In the data rows, zero lies at 4.5, halfway between 4 and 5.
Each row belongs to one hidden group. There are 4 groups. Groups can overlap: rows of different groups may look alike.
Each row in order, then its group:
np.array([5, 5, 6, 6, 7, 5, 5, 5]) ~ P
np.array([5, 5, 6, 5, 5, 5, 7, 7]) ~ U
np.array([5, 5, 5, 5, 5, 5, 5, 5]) ~ U
np.array([5, 6, 6, 5, 7, 5, 5, 5]) ~ P
np.array([6, 5, 5, 5, 5, 9, 5, 5]) ~ E
np.array([7, 8, 5, 5, 5, 5, 5, 5]) ~ P
np.array([5, 5, 5, 5, 5, 6, 7, 9]) ~ U
np.array([5, 5, 5, 5, 5, 6, 6, 7]) ~ U
np.array([7, 6, 5, 7, 6, 6, 5, 5]) ~ U
np.array([5, 5, 8, 5, 5, 5, 9, 7]) ~ O
np.array([5, 6, 5, 9, 8, 6, 5, 5]) ~ P
np.array([5, 5, 6, 5, 5, 5, 7, 7]) ~ U
np.array([5, 5, 5, 5, 5, 6, 8, 9]) ~ U
np.array([6, 9, 6, 5, 6, 6, 5, 5]) ~ O
np.array([9, 5, 5, 8, 5, 8, 5, 5]) ~ E
np.array([5, 4, 9, 5, 5, 6, 5, 6]) ~ E
np.array([5, 5, 5, 5, 5, 5, 6, 7]) ~ U
np.array([5, 5, 6, 6, 6, 5, 5, 5]) ~ P
np.array([5, 5, 5, 5, 6, 5, 5, 5]) ~ P
np.array([5, 5, 5, 5, 5, 7, 5, 6]) ~ U
np.array([6, 6, 5, 5, 5, 5, 5, 5]) ~ U
np.array([5, 5, 6, 5, 5, 5, 6, 6]) ~ O
np.array([5, 5, 5, 5, 5, 6, 6, 6]) ~ U
np.array([5, 5, 5, 5, 5, 9, 5, 5]) ~ E
np.array([5, 5, 8, 5, 5, 5, 7, 6]) ~ O
np.array([5, 6, 5, 5, 5, 5, 5, 8]) ~ U
np.array([5, 5, 8, 5, 5, 5, 9, 6]) ~ O
np.array([5, 5, 5, 5, 5, 5, 5, 6]) ~ U
np.array([7, 7, 5, 5, 6, 5, 5, 5]) ~ P
np.array([5, 5, 5, 6, 5, 6, 5, 6]) ~ U
np.array([7, 5, 5, 5, 5, 5, 6, 6]) ~ O
np.array([5, 6, 6, 6, 7, 5, 5, 5]) ~ P
np.array([5, 5, 6, 5, 5, 5, 7, 6]) ~ O
np.array([5, 5, 6, 5, 5, 5, 7, 6]) ~ O
np.array([5, 5, 6, 6, 6, 5, 6, 5]) ~ P
np.array([5, 5, 5, 6, 5, 7, 6, 7]) ~ U
np.array([5, 5, 6, 5, 5, 5, 7, 6]) ~ O
np.array([5, 5, 5, 5, 6, 7, 5, 5]) ~ U
np.array([5, 6, 5, 8, 9, 5, 5, 5]) ~ P
np.array([6, 6, 5, 6, 7, 5, 5, 5]) ~ P
np.array([9, 5, 5, 5, 5, 9, 5, 5]) ~ P
np.array([5, 5, 5, 5, 5, 5, 6, 7]) ~ U
np.array([5, 5, 5, 5, 5, 5, 5, 5]) ~ U
np.array([5, 5, 9, 9, 5, 5, 5, 6]) ~ O
np.array([6, 6, 5, 6, 6, 5, 5, 5]) ~ P
np.array([7, 6, 5, 5, 5, 5, 5, 5]) ~ P
np.array([6, 6, 5, 6, 7, 5, 5, 5]) ~ P
np.array([5, 9, 5, 5, 6, 5, 5, 5]) ~ O
np.array([8, 6, 5, 7, 5, 6, 5, 5]) ~ U
np.array([6, 8, 5, 8, 5, 5, 5, 5]) ~ O
np.array([6, 6, 5, 7, 7, 5, 6, 5]) ~ P
np.array([5, 7, 5, 5, 5, 6, 5, 5]) ~ P
